In the rows, zero is written as 128.
Each path is a new rotation, seen through one point. The rows after it are directions, each followed by how far the rotation turns it, in degrees per step (0 if it stays put).
Each turn is a multiple of 5 degrees from 10 to 175, or 0.
Each row of a path follows its step; steps can be skipped.
Path 1:
step 0: [121 137 117 127 125 119 133 130 125 132 130 115 123 124 129 128 127 118
 127 131 115 127 128 132 143 127 127 134 140 126 133 131 125 126 130 126
 132 133 128 142 135]
step 3: [124 129 126 132 120 130 133 132 132 124 115 136 126 115 130 118 130 132
 127 130 126 131 125 128 134 114 126 126 125 139 121 131 132 130 135 125
 137 128 141 139 132]
step 5: [123 131 124 142 129 124 115 120 114 134 125 131 132 134 135 132 130 128
 131 135 130 124 123 123 123 125 133 136 138 130 134 122 121 129 123 126
 137 135 137 118 127]
step 6: [122 129 121 122 131 132 142 132 130 127 131 130 127 124 124 123 133 131
 111 118 140 128 129 136 127 131 124 131 136 136 127 137 132 117 135 131
 127 122 126 124 139]
step 10: [130 124 134 126 121 117 128 132 123 122 127 133 116 113 131 127 129 140
 117 140 140 132 124 126 126 124 136 124 130 125 122 131 127 124 127 130
 137 133 126 131 131]
step 11: [131 127 127 118 131 141 120 127 123 128 128 126 142 131 124 136 135 126
 128 128 120 128 140 136 132 136 121 133 138 120 123 127 122 120 134 128
 124 134 133 126 123]
step 12: [121 137 130 137 136 121 134 118 129 133 132 128 126 130 127 122 130 129
 135 125 126 113 116 126 127 112 127 128 134 141 131 125 137 122 131 127
 133 126 133 128 126]
step 14: [131 117 118 132 120 122 124 116 124 122 128 136 133 124 123 122 129 117
 131 135 129 127 134 115 127 126 123 125 129 114 126 129 124 124 123 126
 132 136 137 134 126]
step 15: [130 127 135 125 137 136 139 140 129 132 119 129 127 137 128 132 140 135
 124 126 129 122 131 123 137 118 131 131 130 134 125 121 127 124 133 142
 127 135 127 123 136]
step 18: [127 126 119 127 130 139 137 124 128 124 141 120 136 125 127 126 135 116
 120 136 116 128 128 124 139 126 125 143 132 131 127 122 127 127 122 128
 126 130 130 121 128]
Directions:
[129 128 130 126 130 128 129 125 129 130 128 130 125 131 124 125 127 126
 131 126 130 128 131 126 125 127 127 126 131 126 125 128 132 126 128 125
 125 127 129 128 129]
140
[128 128 128 125 130 127 127 130 126 128 125 127 125 131 127 128 127 128
 128 126 126 124 127 128 128 130 129 130 130 125 127 133 126 129 131 133
 127 127 126 130 130]
170
[131 126 126 127 129 129 127 128 127 130 128 133 129 131 130 130 126 124
 125 128 127 126 128 128 129 124 127 132 127 131 130 126 130 125 130 129
 129 125 128 128 130]
115
Path 2:
step 0: [126 121 131 133 130 130 117 117 127 143 128 125 138 114 126 129 137 121
 125 131 126 135 121 135 126 125 130 134 123 122 121 125 127 131 129 126
 121 118 116 126 125]
step 1: [138 126 128 125 131 121 127 122 123 132 122 138 139 123 130 132 122 125
 128 131 129 134 127 141 135 115 133 129 124 120 120 115 122 126 125 135
 132 117 131 134 126]
step 6: [135 124 120 129 131 135 125 136 113 122 134 135 134 123 123 127 129 131
 130 127 139 131 134 135 122 132 129 137 121 124 126 125 143 135 131 130
 121 119 132 135 123]
step 7: [136 127 125 134 126 125 112 137 127 126 137 130 139 127 131 123 120 128
 130 134 124 132 127 120 129 132 136 130 118 119 136 124 134 137 134 122
 137 120 125 126 119]
step 10: [123 126 134 116 120 124 123 141 116 123 123 129 136 126 133 125 126 123
 132 133 129 135 131 126 128 119 119 125 123 119 120 117 124 120 133 128
 130 119 124 130 135]
step 11: [123 124 133 130 133 142 123 130 115 129 128 120 129 128 139 128 121 116
 122 137 121 126 134 128 134 128 121 123 127 126 129 113 132 134 135 131
 118 124 122 132 128]
step 13: [122 123 123 136 134 134 125 118 128 130 125 134 140 129 122 126 121 130
 123 134 132 131 125 131 132 119 128 135 130 126 128 120 135 110 133 122
 132 119 118 137 125]
step 14: [128 127 135 134 124 122 126 130 126 133 118 132 127 127 135 119 112 118
 115 125 129 131 131 138 135 127 129 141 124 124 125 127 140 119 123 126
 134 124 131 129 121]
step 15: [130 123 124 132 123 127 124 138 126 136 126 125 136 129 129 119 115 129
 133 120 136 133 137 129 127 123 118 131 127 124 127 133 139 123 133 146
 121 128 131 135 120]
step 16: [125 122 140 129 122 130 120 131 136 133 140 120 123 118 124 123 122 127
 132 128 125 140 125 120 127 125 130 135 129 116 129 124 134 130 138 135
 127 125 120 133 116]
Directions:
[130 128 130 128 127 121 129 127 129 126 127 124 129 129 130 126 130 128
 127 128 127 129 127 127 127 129 124 127 131 127 132 128 130 124 127 130
 128 127 131 130 126]
60
[124 128 128 131 127 124 130 125 127 126 124 131 128 125 128 132 130 129
 128 129 130 129 126 130 130 128 130 131 128 127 126 131 126 126 128 126
 128 127 126 131 129]
85
[131 126 131 126 127 125 129 127 125 132 129 128 127 128 129 134 126 129
 128 126 126 126 125 126 127 127 126 127 129 127 127 127 126 130 130 130
 129 128 126 129 132]
45
[130 124 128 130 127 129 130 128 127 129 127 130 128 128 126 127 127 134
 125 130 124 124 130 127 130 129 128 127 129 128 128 130 127 125 129 124
 131 129 128 126 125]
70
Path 3:
step 0: [126 133 134 141 140 137 126 135 117 131 124 128 122 133 137 132 123 122
 118 132 129 112 140 124 133 121 129 126 129 120 134 131 115 129 128 126
 126 122 141 128 128]
step 1: [138 116 121 138 129 126 119 131 137 130 123 133 126 143 131 130 131 124
 137 133 119 128 122 121 109 131 124 131 132 123 130 124 134 129 123 123
 134 125 140 128 135]
step 2: [137 137 136 126 118 136 133 134 124 128 124 123 109 132 133 125 112 135
 141 128 126 116 129 126 127 131 125 125 137 135 121 126 134 132 132 128
 135 127 121 134 129]
step 3: [129 117 129 123 134 141 143 133 125 133 130 139 123 129 131 131 131 130
 131 125 111 129 132 118 133 133 132 139 127 131 123 119 123 118 120 136
 118 123 129 121 125]
step 4: [130 121 131 138 134 143 135 140 134 128 117 127 132 133 135 139 131 134
 121 123 128 117 131 132 130 122 139 122 125 129 131 139 125 133 128 118
 138 124 135 137 126]
step 5: [136 123 125 134 126 122 117 140 122 125 129 131 126 141 121 128 130 131
 124 131 116 122 130 123 119 145 123 130 131 120 133 121 119 137 123 129
 131 121 124 141 130]
step 13: [135 123 134 122 133 132 125 127 130 127 123 127 125 132 135 134 121 129
 119 136 129 123 126 116 134 131 135 127 124 124 134 140 111 134 135 134
 143 129 141 132 139]
step 14: [130 132 130 141 133 122 118 131 133 121 125 134 124 137 129 118 126 117
 134 131 120 122 146 125 122 132 125 123 127 125 122 119 126 116 119 128
 130 126 135 140 135]
step 15: [136 127 135 128 115 130 122 127 132 141 116 123 114 127 134 140 118 132
 136 130 126 121 124 128 123 124 127 132 140 123 129 125 131 118 131 124
 121 118 135 121 131]
step 16: [131 124 126 127 137 138 143 132 133 135 133 145 123 136 128 130 120 136
 140 126 119 125 130 119 123 125 125 126 124 131 135 124 128 125 140 135
 128 136 118 132 135]
Directions:
[132 131 126 129 128 127 129 128 131 126 130 123 127 130 128 128 128 125
 129 132 128 127 126 129 128 128 128 131 124 125 127 126 128 126 128 129
 130 127 127 129 125]
85
[128 128 129 130 123 126 127 129 123 125 128 131 130 130 127 128 130 127
 126 129 128 124 127 129 126 128 129 126 125 126 128 128 127 125 130 127
 129 128 133 128 127]
80
[124 126 129 127 128 128 127 127 128 131 131 130 129 127 129 126 127 124
 126 131 126 126 128 127 131 128 128 129 130 130 123 130 127 124 128 127
 131 127 127 129 125]
100
[128 126 129 127 127 128 124 128 126 126 129 126 125 129 126 131 129 128
 130 127 131 126 128 131 130 130 129 128 133 127 125 124 127 127 128 129
 124 131 127 130 126]
115
[129 127 126 126 128 127 129 125 127 127 128 131 127 128 129 125 123 131
 128 127 126 128 125 129 128 125 129 124 131 124 128 127 132 127 127 130
 128 127 127 127 124]
80
Path 4:
step 0: [124 130 136 132 121 121 119 131 126 120 127 113 136 123 125 125 128 123
 130 134 126 126 125 133 130 122 133 118 131 125 127 126 133 122 126 120
 136 128 119 117 138]
step 1: [130 126 126 123 135 123 121 119 139 127 122 119 131 122 117 125 128 124
 131 126 133 122 131 140 133 130 132 125 126 132 130 126 113 118 134 130
 128 120 133 126 131]
step 2: [114 132 137 130 134 124 122 136 135 126 124 122 128 115 135 121 133 119
 140 130 129 128 122 137 130 127 129 126 126 127 128 132 136 123 124 135
 124 118 120 130 126]
step 3: [130 134 123 129 130 126 127 129 134 128 136 112 130 132 129 128 113 122
 134 121 123 120 126 133 130 134 139 134 121 124 125 129 124 121 130 135
 130 119 128 119 136]
step 4: [109 131 131 122 128 121 127 126 135 119 125 123 130 120 126 130 120 122
 135 128 132 134 124 128 139 123 128 128 132 117 123 128 122 125 130 133
 129 134 125 118 121]
step 6: [120 127 131 134 124 115 123 137 136 117 133 127 129 127 123 137 122 121
 134 118 132 118 120 132 131 124 132 124 136 133 129 138 126 126 126 130
 121 131 125 127 131]
step 7: [128 134 127 127 123 123 125 132 132 125 122 121 134 126 129 128 121 123
 129 134 126 130 133 144 127 135 138 126 133 136 129 120 123 119 125 141
 135 140 124 122 133]
step 11: [109 132 131 124 129 131 124 135 122 123 136 126 126 125 136 128 125 123
 121 128 130 138 122 136 131 127 136 135 131 133 123 126 120 127 133 142
 129 126 124 124 133]
step 12: [123 121 119 127 124 126 129 129 124 132 135 123 133 127 129 136 121 124
 126 128 137 117 134 124 139 128 137 121 128 131 119 132 130 116 132 133
 119 129 119 121 128]
step 15: [116 132 126 121 123 129 126 141 126 119 130 129 131 117 122 123 124 124
 124 119 120 117 133 131 131 131 132 132 129 143 127 123 127 125 130 126
 121 125 129 122 127]
Directions:
[130 127 130 127 126 126 133 129 131 123 128 130 128 130 127 126 126 127
 126 128 130 124 126 126 126 128 129 129 129 128 126 125 129 129 129 129
 128 132 125 130 127]
45
[130 127 128 129 131 125 126 131 129 128 128 130 128 125 131 129 128 128
 128 126 127 130 123 129 127 130 131 129 131 131 129 126 127 126 128 126
 124 127 130 133 128]
85
[129 130 129 129 129 128 125 128 129 124 124 124 128 127 131 130 128 126
 129 129 128 124 125 130 129 128 131 125 126 124 129 131 126 129 131 131
 129 130 130 129 127]
10
Path 5:
step 0: [125 128 114 135 136 124 125 129 127 126 126 127 116 134 130 119 124 136
 131 132 130 128 141 129 130 130 126 119 124 127 135 133 124 123 141 134
 118 115 125 136 120]
step 2: [119 131 127 123 126 125 133 134 135 113 134 127 134 134 137 128 126 116
 133 132 131 112 129 120 132 130 119 137 134 128 125 135 136 129 129 137
 117 126 123 129 132]
step 3: [124 132 128 126 125 138 124 132 129 110 125 129 116 132 134 119 142 126
 136 136 135 125 118 121 117 128 124 134 130 133 126 130 125 132 127 134
 131 123 129 136 134]
step 4: [133 123 117 120 123 135 130 141 127 127 126 131 115 125 133 122 135 123
 131 139 132 130 130 115 132 134 126 129 124 127 138 134 126 128 118 127
 140 131 137 128 127]
step 6: [120 123 141 115 128 127 120 128 131 132 119 119 130 125 128 130 129 124
 137 127 146 117 121 133 135 129 127 125 126 117 131 123 120 130 127 130
 131 133 131 124 137]
step 8: [132 134 124 136 131 133 130 121 125 128 111 135 116 120 120 126 127 134
 129 122 138 120 140 129 125 130 132 132 140 129 132 127 115 120 122 133
 130 129 125 132 125]
step 9: [130 120 124 133 119 122 128 125 138 131 119 132 132 124 122 121 120 123
 126 122 134 117 136 128 129 130 126 119 128 130 130 138 119 126 120 136
 123 137 134 134 114]
step 10: [126 127 127 132 128 134 132 126 124 117 134 123 140 123 120 130 122 122
 126 120 132 120 120 127 127 125 119 119 128 121 125 125 121 131 121 142
 118 121 131 133 116]
step 11: [117 136 125 137 129 136 127 136 115 127 123 122 128 138 131 131 124 128
 128 133 133 121 117 139 124 127 118 131 130 124 127 133 127 135 113 133
 127 130 123 135 121]
step 13: [124 133 125 132 134 134 127 129 117 128 134 126 120 121 129 118 121 114
 131 133 131 129 139 124 139 119 137 130 118 126 123 124 122 133 130 132
 122 137 133 140 129]
Directions:
[128 127 129 127 126 130 129 126 122 131 128 130 130 125 125 130 129 129
 128 128 130 126 130 131 123 127 129 128 129 126 126 131 127 128 128 128
 126 130 130 125 124]
25
[124 133 129 130 126 127 129 127 129 126 129 127 125 128 127 128 129 126
 128 128 127 124 126 130 124 128 131 133 128 128 131 128 130 128 127 126
 128 128 126 125 130]
80
Path 6:
step 4: [115 126 124 132 135 135 130 120 130 134 124 125 126 121 128 134 146 124
 140 127 132 137 125 123 121 126 126 126 127 129 127 122 139 125 134 131
 119 124 135 117 125]
step 6: [131 123 136 132 141 142 129 122 129 136 127 126 122 119 125 120 130 134
 131 136 129 126 129 122 126 130 131 128 129 138 135 136 121 131 125 124
 111 118 127 132 121]
step 7: [123 119 138 142 125 126 128 128 131 138 129 119 120 120 123 130 139 126
 127 126 129 121 126 126 128 135 135 129 131 136 127 120 125 139 121 131
 131 129 116 118 124]
step 9: [130 132 127 130 134 120 121 118 125 134 133 122 118 116 129 132 141 121
 133 124 127 137 134 126 131 131 129 131 134 122 125 140 125 126 113 121
 132 121 127 129 125]
step 11: [132 128 120 116 131 133 138 119 128 127 121 127 119 125 128 129 130 124
 138 125 133 132 122 118 142 129 132 130 131 130 121 123 125 130 117 141
 121 126 127 131 116]
step 13: [133 130 122 139 127 130 132 126 120 134 124 133 128 130 128 135 133 143
 126 133 132 127 131 123 136 138 144 133 136 133 116 120 125 128 126 119
 121 131 125 134 124]
step 14: [138 129 121 130 131 130 131 122 120 132 134 124 125 116 122 128 137 127
 135 135 135 139 132 135 121 130 136 128 122 131 119 118 141 137 129 132
 135 126 130 127 123]
step 15: [129 129 124 131 118 128 121 120 122 119 125 137 122 118 119 138 131 125
 128 123 123 127 133 125 128 134 124 128 124 129 123 124 136 127 131 113
 125 121 132 126 110]
step 17: [134 115 135 129 120 135 134 117 121 137 131 131 117 131 120 132 129 121
 129 124 129 126 122 134 127 138 131 142 130 129 139 122 128 130 130 134
 127 119 126 124 122]
step 18: [136 133 133 134 116 126 129 127 128 128 125 129 126 138 125 135 125 123
 145 121 132 129 127 129 128 135 127 122 131 148 128 116 126 126 117 126
 129 129 126 134 124]
Directions:
[125 127 125 127 130 130 128 126 123 128 128 126 126 126 127 128 128 126
 127 125 123 129 127 126 128 124 124 128 127 128 128 127 128 124 131 128
 129 129 130 130 127]
65
[133 126 129 129 128 130 129 127 126 130 128 127 128 129 125 127 126 130
 129 127 128 125 126 126 126 128 129 127 126 130 129 128 126 125 126 128
 127 134 124 126 130]
65
Path 7:
step 0: [118 139 141 134 131 136 134 123 127 129 130 121 128 125 135 138 126 128
 138 127 131 139 119 125 119 124 132 127 128 123 124 132 132 133 132 136
 118 128 126 132 133]
step 2: [123 135 140 137 132 132 129 127 137 135 134 133 131 123 125 134 123 128
 138 138 131 129 133 123 138 129 137 120 123 136 121 129 128 136 133 126
 127 134 117 125 120]
step 4: [118 135 120 126 120 136 131 119 135 136 131 140 131 133 138 127 133 133
 133 134 119 133 130 126 128 141 135 127 128 137 119 129 126 134 135 124
 125 128 133 132 127]
step 9: [115 136 135 116 129 135 126 133 117 133 129 133 129 127 142 126 130 134
 132 140 133 129 119 131 132 124 131 138 130 132 128 125 128 138 127 134
 123 128 122 125 130]
step 11: [128 136 136 125 120 123 120 125 126 131 119 130 130 128 140 132 134 125
 141 134 134 122 136 119 135 128 120 126 130 137 121 138 127 129 129 137
 127 133 120 128 127]
step 12: [121 120 125 117 129 130 131 121 120 137 128 134 132 122 141 141 122 134
 129 125 126 123 128 130 135 128 126 143 132 137 122 133 125 134 135 130
 125 127 130 121 124]
step 13: [132 134 120 133 120 126 134 131 127 132 135 131 131 127 148 131 129 135
 137 123 134 124 125 131 130 133 130 121 140 133 120 123 126 122 141 131
 125 127 121 132 126]
step 15: [120 132 126 132 135 120 132 126 131 140 133 132 127 128 140 132 125 133
 125 119 121 121 133 129 134 122 132 142 132 136 126 132 124 118 130 124
 134 136 118 130 128]
step 16: [120 136 130 137 124 125 134 127 125 119 130 130 134 128 145 135 130 128
 133 121 130 124 116 131 120 128 129 128 138 130 135 142 129 122 128 136
 123 130 126 128 130]
step 17: [117 130 124 133 126 132 132 138 113 134 126 130 127 126 141 128 139 120
 123 127 123 121 129 126 122 131 136 140 123 127 124 128 136 127 132 132
 135 134 126 127 123]
Directions:
[126 132 132 128 128 128 129 126 128 126 126 129 129 132 127 127 124 128
 129 130 130 127 124 127 128 127 128 125 131 132 129 128 128 131 128 131
 131 126 128 128 130]
160
[127 130 127 126 127 127 127 126 126 126 124 129 128 127 130 126 130 127
 130 129 132 128 130 122 127 127 130 132 127 127 131 127 130 126 127 127
 127 125 132 130 127]
135
[128 128 128 133 127 126 128 126 127 125 125 132 128 129 126 132 128 128
 127 129 128 129 130 129 129 125 126 130 128 131 127 131 124 127 126 128
 126 131 130 126 127]
85
[128 129 133 126 125 123 126 129 129 129 127 129 128 127 128 129 131 131
 130 129 127 127 123 131 129 131 131 126 125 129 129 128 126 126 127 126
 126 129 129 131 127]
155
Path 8:
step 3: [124 128 133 132 145 138 116 119 126 128 128 122 124 123 125 128 129 123
 125 128 124 116 124 114 120 122 127 126 128 127 133 126 107 129 125 127
 131 120 132 131 127]
step 4: [127 121 131 136 125 117 129 138 133 128 122 139 122 115 140 131 131 125
 137 120 124 126 128 136 119 136 128 124 128 115 126 131 132 129 124 122
 135 136 129 137 140]
step 5: [115 128 132 123 125 126 127 140 121 130 127 113 131 130 123 131 138 125
 118 132 122 120 133 116 135 122 135 124 125 132 126 117 133 126 120 117
 125 131 125 136 120]
step 6: [127 122 120 124 127 138 125 131 118 121 126 143 127 117 122 127 129 139
 130 126 132 119 128 133 117 129 122 129 129 128 146 125 132 127 129 133
 119 116 136 135 132]
step 10: [133 121 119 125 136 129 126 141 135 138 116 125 131 126 118 124 130 120
 129 145 129 126 135 130 128 125 126 124 126 112 127 129 123 116 132 121
 124 125 128 136 127]
step 12: [122 130 136 117 125 121 110 134 135 121 127 127 125 123 126 112 125 134
 130 127 122 121 130 123 120 133 138 119 129 128 120 129 128 120 135 134
 129 127 133 136 137]
step 13: [125 118 132 128 112 132 136 138 124 126 128 132 140 135 128 136 133 123
 133 127 135 113 137 129 131 129 119 128 134 120 123 139 128 129 118 125
 119 126 128 129 120]
step 15: [139 108 136 122 142 116 122 126 137 127 125 136 118 135 129 125 133 125
 132 121 132 124 133 123 122 125 118 132 130 123 125 131 133 127 129 132
 117 128 130 128 130]
step 16: [126 125 125 137 121 131 125 127 121 127 118 121 139 130 134 119 122 115
 129 123 124 123 128 110 124 127 129 128 126 126 129 132 111 128 127 121
 139 136 127 135 123]
step 18: [126 116 126 122 131 125 122 141 119 133 132 130 122 125 130 128 126 125
 126 124 114 123 134 128 131 128 130 133 127 137 132 136 134 112 123 109
 125 134 127 133 125]
Directions:
[127 125 132 127 130 127 128 127 130 130 131 128 131 130 129 131 129 125
 129 126 131 127 129 131 130 129 127 126 131 130 130 124 128 131 124 129
 127 129 129 127 127]
170
[132 126 130 128 126 127 132 128 128 127 125 128 126 126 128 129 127 133
 129 125 130 125 126 133 130 126 126 133 129 126 128 127 126 128 127 128
 126 129 128 129 129]
160
[130 128 128 127 127 128 128 125 129 128 126 131 131 125 129 131 127 129
 126 127 129 128 125 128 127 133 131 126 125 127 128 125 131 127 130 129
 130 130 129 126 132]
140
Path 9:
step 0: [128 126 118 132 131 121 127 138 113 124 124 128 127 134 130 124 133 132
 129 118 118 130 133 123 125 127 131 130 140 123 124 118 126 130 129 134
 134 118 118 126 135]
step 1: [122 127 130 125 130 132 133 130 123 131 134 133 124 128 127 125 116 129
 120 116 120 142 131 120 128 126 132 127 133 114 120 120 134 127 130 130
 125 120 132 140 124]
step 2: [127 126 124 129 135 127 132 126 128 131 138 131 134 127 129 128 131 132
 130 115 121 133 135 115 123 136 127 132 136 123 132 122 119 122 124 135
 140 125 120 133 141]
step 3: [133 119 134 128 126 128 121 135 115 136 124 142 125 130 140 125 123 126
 123 122 117 131 132 122 131 132 131 124 130 117 123 125 133 125 122 129
 131 124 124 134 135]
step 5: [131 120 122 129 137 125 121 139 114 126 134 131 129 130 131 125 128 130
 132 111 117 134 126 120 136 130 129 132 127 130 124 125 131 117 125 130
 128 127 118 125 134]
step 9: [127 129 133 134 133 127 124 134 124 130 140 126 131 126 128 126 120 126
 129 128 112 146 134 130 128 134 136 125 138 120 119 127 138 132 136 127
 132 126 128 131 130]
step 12: [127 123 132 127 131 123 134 121 136 126 141 133 135 135 134 125 122 135
 132 121 120 134 129 122 129 131 126 128 139 113 126 128 127 128 128 134
 139 127 120 131 139]
step 13: [129 117 128 137 131 132 121 134 119 125 130 136 134 129 145 130 126 128
 129 123 118 129 132 118 134 127 133 131 136 128 127 121 132 123 114 129
 128 127 129 134 135]
step 14: [133 134 130 120 126 125 130 138 132 129 144 135 126 129 137 124 124 130
 122 121 115 141 130 132 133 135 130 132 138 125 118 129 130 130 123 127
 134 132 128 127 133]
step 18: [135 117 127 142 132 123 130 137 128 126 135 133 132 139 130 134 123 133
 121 128 119 128 124 116 127 127 133 132 132 130 117 123 130 133 119 131
 131 126 124 133 136]
Directions:
[132 128 126 126 126 130 126 132 127 127 125 129 124 126 132 127 130 127
 128 128 128 125 128 129 128 131 130 129 129 127 129 124 126 130 129 126
 125 127 125 126 129]
135
[129 127 129 129 126 129 130 124 128 130 129 129 124 129 127 127 128 126
 126 127 129 129 133 127 127 131 125 129 124 127 134 129 129 127 127 129
 128 129 123 129 128]
80
[125 125 128 130 131 132 124 127 126 130 127 127 128 124 130 129 126 126
 131 128 128 129 128 128 129 129 128 128 127 128 129 128 134 125 129 124
 126 126 128 128 126]
175
[125 129 128 128 129 130 126 128 124 131 127 127 124 130 130 125 125 128
 122 130 126 127 130 127 127 125 126 128 129 128 126 130 127 129 126 128
 126 129 131 126 129]
140
